In the data rows, 50 means zero.
Here are some points:
[50, 32, 49, 60, 50, 50, 45, 67]
[50, 50, 56, 65, 50, 33, 57, 33]
[67, 68, 38, 34, 32, 67, 47, 50]
[33, 50, 77, 18, 32, 50, 68, 50]
[50, 32, 54, 61, 50, 67, 35, 67]
[67, 32, 51, 63, 68, 50, 58, 50]
[50, 50, 38, 41, 50, 50, 47, 50]
[50, 50, 59, 46, 68, 33, 62, 50]
[50, 50, 15, 36, 68, 67, 33, 50]
[50, 50, 74, 81, 99, 50, 36, 67]
[50, 50, 45, 41, 50, 33, 67, 50]
[33, 32, 13, 68, 15, 50, 16, 50]
[67, 32, 53, 31, 85, 67, 09, 50]
[50, 50, 53, 63, 50, 50, 54, 50]
[50, 50, 66, 59, 50, 50, 56, 33]
[50, 68, 57, 52, 50, 33, 67, 67]
[50, 32, 30, 68, 68, 50, 30, 99]
[33, 68, 60, 77, 68, 50, 51, 33]
Here are 14 more points, each followed by its number:
[50, 50, 52, 48, 50, 50, 49, 50] 0
[50, 86, 55, 39, 50, 16, 68, 33] 1
[50, 50, 66, 49, 50, 33, 52, 33] 2
[50, 50, 45, 49, 50, 33, 57, 50] 3
[33, 50, 56, 53, 50, 50, 47, 50] 4
[50, 50, 34, 48, 32, 84, 49, 67] 5
[50, 50, 58, 65, 50, 50, 49, 50] 6
[50, 50, 39, 46, 50, 50, 45, 50] 7
[50, 50, 48, 51, 50, 50, 55, 50] 8
[50, 50, 58, 46, 50, 50, 40, 50] 9
[67, 32, 54, 53, 50, 67, 46, 50] 10
[50, 50, 75, 62, 50, 50, 40, 50] 11
[50, 50, 53, 50, 50, 50, 58, 33] 12
[50, 50, 53, 46, 50, 33, 67, 33] 13
Which three of these numbered points are nearest to each point below, looking only along the 3 directions in which the first points spread most? Their numbers follow each, nearest first.
[67, 32, 45, 42, 32, 67, 30, 67] > 5 7 10
[67, 32, 52, 55, 50, 67, 32, 67] > 10 7 9
[67, 32, 73, 51, 32, 67, 47, 50] > 9 0 8
[33, 86, 53, 49, 50, 16, 74, 33] > 1 13 2
[67, 32, 50, 40, 32, 67, 39, 67] > 5 7 10
[50, 50, 48, 42, 50, 50, 60, 33] > 12 0 8
[50, 50, 70, 60, 50, 50, 60, 33] > 2 13 12
[50, 68, 35, 33, 50, 50, 61, 33] > 12 13 0
